Each path below is one point turned by a fixed rotation once a step. After each direction that follows a path, write how fast that rotation turns it, in degrees per step (0 if it stays still).
Each turn is a multiple of 5 degrees from 10 to 175, or 0.
Each row of a path follows its step; steps can be skipped.

step 0: [ 1.13  1.12 -2.48 -0.36 -1.57  0.99  1.28 -1.26 -2.15  0.01 -0.92  1.23
  0.49 -0.31 -0.88  0.60  0.43  2.09 -1.79 -2.10 -1.14  0.61  0.87 -2.82
 -0.97 -2.52 -0.09 -0.92 -1.16 -0.87 -0.65 -2.20 -1.36 -0.75  2.28  0.58
  0.27  0.15 -0.27  0.08  0.34  1.82  0.70 -0.04  0.94 -0.44 -1.40  0.92
  1.75 -1.96  1.15  0.54 -2.70  0.94]
step 2: [-1.13 -1.87  0.09 -0.39  1.87  0.62 -0.28  0.09 -2.82 -1.67 -2.56  0.06
  0.89  2.30 -1.42  1.28 -2.64  0.12 -1.50 -1.14 -0.35 -1.75 -0.24 -0.37
  1.84 -0.12 -0.46 -0.49  2.26 -0.18 -1.09  0.59  1.17  0.59  1.25 -1.05
 -2.73 -1.48 -0.31 -1.17  1.07  0.14  0.66 -1.35  0.45  0.31  0.68 -0.57
 -0.64 -3.17 -0.46 -0.48  0.83 -1.58]
step 3: [-0.05  0.17  0.21  2.04  0.83  0.42  0.75  0.09 -1.68  0.78  0.95 -1.45
  0.51 -0.56  0.62  0.53 -0.61 -0.48 -0.33 -2.93 -1.85 -0.03  1.07  1.29
 -0.01 -1.61  0.63 -0.07 -0.06 -1.30  0.67 -0.36 -0.15  1.34  0.01  0.99
  0.20  0.39  0.49  0.49 -1.76 -0.34  2.43 -0.04 -2.20 -1.44 -1.91 -1.41
  4.42  0.70  0.92 -2.40 -3.03  0.94]
step 5: [ 0.25 -2.12 -0.32 -0.41  0.15  0.66  0.84 -1.01 -1.86  0.83 -2.19 -0.17
  1.10 -1.01 -0.82 -0.55 -2.98 -0.56 -2.37  1.54 -2.01  1.05  0.66  0.64
 -0.31 -0.57 -1.43  0.05  1.45 -1.65 -2.10 -0.25 -1.47 -0.37 -0.36 -1.43
 -1.53  1.68 -0.36  2.00  4.07  0.85  0.72 -0.11  0.07 -0.11  1.48  0.47
  1.08  1.44  1.64 -0.29 -0.01 -0.06]
step 7: [-0.40  1.24 -0.70  0.10  1.47  0.02  1.23  0.25 -0.77  1.75 -1.54 -1.68
 -0.06 -1.03 -1.26  3.09 -0.38  0.90  0.69 -0.73  1.41 -0.11 -0.87  0.01
  0.66  0.95 -2.29  1.38  0.37  2.26  0.11  0.38  0.90 -1.81  1.70  1.44
 -3.84  0.47  0.77  1.54 -0.10 -0.16  0.50 -2.11 -0.24  0.16 -0.83 -1.99
 -1.55  2.40 -0.53 -1.83 -0.33  0.07]
step 13: [ 1.41 -0.68  0.53  2.24  1.41  0.22  1.44  0.50 -3.15 -0.85 -1.51  0.02
  1.87 -1.20 -2.46  1.24 -2.52 -1.22  0.12 -0.36 -1.99  0.35  1.20  0.10
  2.55 -0.07 -0.48  0.78  0.86  1.30 -1.35 -0.63  1.53  0.89  0.62 -1.48
 -1.18  1.17 -1.13 -0.21  0.38  1.11  1.33 -0.84  0.61 -1.58  1.34 -0.16
 -2.96 -1.04  0.24 -0.77  1.65  0.63]
step 14: [-0.08 -2.35 -0.40  1.36  1.20 -0.98  1.89 -0.59 -1.34 -0.59 -0.28 -1.67
 -0.17  1.94  1.40 -1.34 -0.14  0.03 -1.68 -1.11 -1.15 -0.03  0.34  0.40
 -2.78 -1.11  0.45 -1.20  2.76 -1.59  0.49  1.59  0.80  0.32 -0.02  1.56
 -1.09 -0.42  0.25 -0.72 -2.43  1.24  1.77  0.53 -0.92 -0.51  0.17  0.32
  2.38 -0.16 -1.17 -2.27 -2.33 -1.91]
step 15: [ 2.66  1.27 -0.64 -0.73  0.76  0.60  0.16  3.24 -0.99 -0.34 -1.77 -1.39
  1.70 -0.35 -1.68  1.14  0.10  0.41  0.27 -0.79  2.53  1.42 -1.24 -0.26
  2.04 -1.90 -1.29 -1.61 -0.92  0.56  0.01  0.71 -0.32 -1.74  1.76  0.84
  0.66  1.59 -0.03  0.67  0.18 -2.15 -0.79  0.03 -2.76 -0.32 -0.40 -2.03
  1.06  0.62  1.26 -0.93 -1.85 -0.68]
step 18: [ 0.34  0.11 -1.54 -1.13 -1.30 -0.15  1.31  0.45 -2.50 -1.12 -1.52  1.07
 -0.27 -1.16 -1.61  1.74  0.46  2.90  0.53  0.26 -1.75 -1.20  1.45  0.71
 -0.48  0.45 -1.17 -0.89  0.62  0.94  1.91 -0.62  1.35 -1.68  2.03  0.31
 -2.84  0.04  0.91  0.53 -0.95 -1.83  1.54 -2.13 -2.25  0.21 -1.41 -2.63
 -0.71  0.64 -0.28  0.06 -0.76  0.32]
[-0.24 -0.01 -0.34  0.00 -0.26 -0.27  0.40 -0.08 -0.29  0.91 -0.03  0.21
  0.05 -0.17  0.10 -0.45 -0.07 -0.47  0.38 -0.12  0.65  0.30  0.04 -0.09
  0.44 -0.51  1.00  0.12  0.10 -0.33 -0.14 -0.16  0.79 -0.62 -0.32 -0.07
  0.18  0.37  0.35  0.22 -0.08  0.23  0.08 -0.14  0.31  0.26 -0.02  0.04
 -0.33  0.52 -0.40 -0.34  0.50 -0.66]
20
[-0.28  0.14  0.29 -0.03 -0.09 -0.50  0.54  0.28 -0.08  0.00  0.27  0.35
  0.15  0.25 -0.15  0.26 -0.07  0.58 -0.09 -0.23  0.94 -0.58  0.16 -0.03
  0.05  0.26 -0.11  0.20  0.07  0.35  0.39  0.12 -0.13 -0.42  0.25 -0.46
 -0.16 -0.10 -0.12 -0.41 -0.24 -0.21  0.70  0.19 -0.16 -0.62 -0.73  0.63
  0.51  0.63 -0.45 -0.33 -0.63 -0.14]
95
[-0.49  0.21  0.33  0.02  0.05  0.07  0.36 -0.32  0.23  0.12  0.29  0.23
  0.26  0.83 -0.47 -0.49  0.04  0.22  0.45 -0.14 -0.67 -0.36  0.37  0.54
 -0.13  0.17  0.02 -0.06  0.03  0.46  0.44 -0.02 -0.04 -0.18  0.01  0.13
  0.49  1.06 -0.49 -0.56 -0.47  0.07  0.27  0.39  0.05  0.54  0.37 -0.54
 -0.28  0.14  0.45 -0.07  0.12 -0.14]
145
[ 0.16 -0.42 -0.17  1.00  0.24  0.40  0.04 -0.26  0.49 -0.13  0.35  0.32
  0.22 -0.20 -0.34 -0.62  0.11 -0.08  0.44 -0.37 -0.05 -0.09  0.36 -0.29
 -0.35 -0.33  0.14  0.01  0.70 -0.37  0.06  0.02 -0.05  0.54 -0.33  0.17
  0.23  0.07 -0.52  0.38  0.19  0.35  0.08 -0.37  0.09  0.00 -1.24  0.35
 -0.08  0.09  0.06  0.38 -0.37  0.20]
135
[ 0.33  0.11  0.16 -0.05  0.17  0.28  0.43 -0.42 -0.21  0.00  0.14  0.13
 -0.18 -0.42  0.27 -0.18 -0.05 -0.55 -0.47 -0.77 -0.62 -0.60  0.11  0.15
  0.09 -0.15  0.23 -0.26 -0.02 -0.01 -0.04 -1.36 -0.43 -0.36 -0.62 -0.49
 -0.30  0.14  0.29 -0.13 -0.40  0.23 -0.16  0.35 -0.24 -0.38  0.29  0.61
  0.09 -0.06 -0.07  0.17 -0.12  0.36]
135
